128 stands for zero in the data rows.
Here are some numbered points:
array([172, 153, 130, 128, 130, 129, 123,  93, 159, 101, 150,  85,  47, 145,
        79, 109, 140,  77,  79, 179, 143, 111, 122, 151]) 0
array([149, 137, 130,  98, 137, 126, 127, 122, 115,  93, 176, 135, 160, 127,
       150, 188,  85, 109,  82, 173, 179,  20,  89, 154]) 1
array([144, 139, 130, 130, 122, 138, 131, 101, 162, 117, 129,  83,  31, 131,
        76,  98, 145,  82,  83, 182, 130, 155, 148, 146]) 2
array([159, 155, 131, 125, 125, 130, 130, 104, 130, 102, 173, 115,  99, 142,
       114, 143, 113,  88,  75, 171, 152, 173, 131, 153]) 3
array([114, 114, 127, 132, 136, 120, 123, 149, 100, 144, 133, 160, 201, 123,
       165, 148, 116, 169, 172,  78, 117, 121, 119, 115]) 4
array([177, 148, 131, 130, 137, 106, 122, 126,  88, 128, 147, 164, 208, 143,
       170, 208,  90, 109,  98, 180, 199, 133,  85, 118]) 5
array([ 88, 107, 125, 127, 126, 125, 125, 156, 107, 146, 109, 153, 195, 112,
       162, 136, 126, 172, 179,  79, 114, 106, 125, 113]) 6
array([170, 153, 131, 134, 126, 128, 122,  92, 161, 109, 149,  89,  37, 141,
        79, 107, 140,  81,  80, 174, 138, 162, 141, 149]) 7
array([108, 122, 131, 152, 115, 139, 129, 120, 168, 141,  92,  93,  28, 137,
        77,  39, 189, 135, 158,  82,  58, 192, 208, 125]) 8
array([143, 138, 126, 124, 119, 140, 132, 100, 166, 115, 126,  85,  31, 137,
        79,  98, 145,  81,  87, 174, 133, 152, 145, 141]) 9
array([123, 126, 124, 120, 115, 148, 137, 112, 168, 122, 114,  86,  25, 126,
        70,  88, 151,  84,  86, 180, 132, 140, 154, 143]) 10
array([113, 118, 126, 133, 139, 118, 125, 147, 100, 134, 128, 160, 204, 125,
       172, 146, 115, 167, 174,  74, 115, 126, 114, 115]) 11
array([ 96, 106, 129, 133, 122, 125, 125, 150, 141, 152,  74, 121, 123, 120,
       124,  77, 157, 146, 179,  81,  90,  94, 135, 104]) 12
array([148, 140, 126,  97, 137, 120, 129, 131,  98, 108, 171, 155, 210, 126,
       168, 210,  67, 118,  87, 170, 193,  52,  75, 140]) 13
array([119, 128, 132, 125, 112, 147, 140, 111, 168, 124, 113,  80,  22, 126,
        77,  89, 153,  89,  88, 178, 126, 140, 152, 136]) 14
array([171, 151, 131, 129, 131, 130, 124,  95, 158, 104, 146,  89,  40, 142,
        74, 105, 144,  81,  79, 181, 141, 161, 145, 146]) 15
array([139, 139, 125, 129, 125, 138, 132, 100, 167, 115, 136,  89,  37, 133,
        76,  85, 148,  99, 102, 147, 115, 156, 154, 141]) 16
array([ 87, 109, 124, 130, 109, 145, 134, 126, 162, 139,  91, 106,  68, 119,
        89,  56, 168, 142, 168,  78,  64, 104, 187, 134]) 17
array([172, 146, 129, 122, 154, 105, 119, 126,  88, 116, 164, 158, 210, 136,
       168, 208,  82, 117,  92, 176, 196, 130,  50, 127]) 18
Which five points above are nearest to each new point? Their numbers follow each, nearest first.
array([ 85, 109, 124, 134, 101, 153, 133, 129, 178, 143,  89,  92,  19, 121,
        81,  35, 190, 137, 163,  81,  54, 153, 228, 123]) 8 17 16 12 14
array([142, 140, 131, 131, 127, 139, 133, 103, 163, 115, 138,  89,  32, 137,
        73,  85, 146, 104, 103, 141, 113, 153, 151, 142]) 16 9 2 14 10
array([174, 148, 132, 130, 148, 105, 125, 124,  86, 117, 164, 159, 215, 139,
       163, 210,  79, 110,  89, 178, 197, 133,  52, 132]) 18 5 13 1 3
array([148, 141, 121, 101, 142, 121, 127, 127,  96, 104, 171, 157, 209, 123,
       168, 209,  69, 117,  87, 169, 190,  46,  73, 140]) 13 1 18 5 4
array([ 86, 110, 127, 146, 106, 146, 133, 131, 156, 157,  73, 113,  70, 120,
        91,  47, 183, 140, 168,  82,  57, 207, 203, 118]) 8 17 12 16 14
array([ 77, 109, 126, 138, 100, 150, 135, 126, 180, 143,  90,  97,  16, 121,
        79,  40, 187, 139, 162,  77,  52, 154, 224, 123]) 8 17 16 12 14
array([ 97, 103, 128, 143, 119, 129, 130, 149, 137, 155,  71, 128, 122, 118,
       115,  74, 162, 149, 176,  73,  86, 148, 154, 107]) 12 17 6 8 4
array([100, 109, 127, 139, 121, 125, 129, 143, 137, 155,  70, 120, 125, 115,
       119,  78, 155, 149, 183,  79,  84,  94, 136, 105]) 12 17 6 4 11
array([144, 128, 133, 159, 122, 129, 121, 116, 168, 141, 103,  87,  30, 140,
        79,  40, 190, 127, 165,  80,  65, 183, 165, 117]) 8 17 16 14 12
array([127, 117, 127, 121, 123, 125, 137, 147,  97, 140, 123, 159, 203, 124,
       181, 196, 100, 117, 103, 185, 189, 113,  98, 117]) 5 18 13 1 4
array([107, 122, 132, 154, 114, 141, 126, 121, 174, 143,  96,  95,  25, 128,
        79,  40, 192, 135, 159,  82,  55, 188, 208, 124]) 8 17 16 14 12
array([128, 116, 127, 114, 124, 122, 133, 146,  97, 139, 125, 156, 199, 120,
       176, 195, 102, 119, 105, 180, 193, 116,  95, 114]) 5 18 13 1 4
array([169, 153, 129, 114, 137, 126, 124, 108, 127,  86, 188, 118, 104, 141,
       125, 160, 109,  95,  81, 177, 163,  65, 100, 156]) 1 3 0 13 7
array([119, 118, 127, 145, 123, 124, 126, 141, 133, 152,  94, 129, 133, 127,
       129, 107, 144, 159, 170,  81,  99, 167, 140, 108]) 12 6 4 11 17
array([ 87, 110, 122, 136,  96, 150, 133, 131, 181, 141,  91,  90,  17, 121,
        76,  41, 189, 138, 163,  83,  58, 150, 224, 122]) 8 17 16 12 14
array([ 92, 107, 124, 126, 131, 132, 131, 154, 107, 146, 105, 156, 193, 114,
       161, 135, 122, 174, 172,  80, 109, 111, 124, 111]) 6 4 11 12 17
array([ 94, 106, 128, 126, 119, 133, 133, 153, 108, 151,  98, 158, 186, 118,
       151, 128, 131, 139, 153, 114, 120,  93, 110, 126]) 6 4 11 12 5
array([108, 122, 130, 147, 106, 144, 130, 120, 173, 143,  93,  99,  29, 131,
        78,  39, 189, 131, 160,  85,  61, 189, 202, 127]) 8 17 16 14 10
array([173, 154, 129, 106, 145, 122, 122, 116, 112,  89, 189, 135, 167, 134,
       152, 201,  75, 110,  81, 173, 192,  43,  76, 149]) 1 13 18 5 3
array([115, 121, 126, 146, 131, 120, 128, 137, 132, 151,  93, 135, 131, 126,
       128, 106, 145, 157, 170,  87, 102, 163, 137, 108]) 12 6 4 11 17
array([183, 141, 133, 126, 133, 121, 122,  98, 159,  98, 152,  81,  45, 142,
        84, 114, 133,  81,  83, 178, 150,  59, 104, 154]) 0 7 15 9 2
array([ 87, 108, 124, 125, 125, 131, 133, 152, 108, 144, 106, 158, 196, 111,
       161, 135, 124, 169, 178,  80, 113, 110, 123, 114]) 6 4 11 12 17
array([ 84, 109, 129, 146, 104, 142, 137, 135, 153, 158,  76, 113,  62, 123,
        92,  45, 183, 141, 168,  80,  55, 204, 201, 117]) 8 17 12 16 14
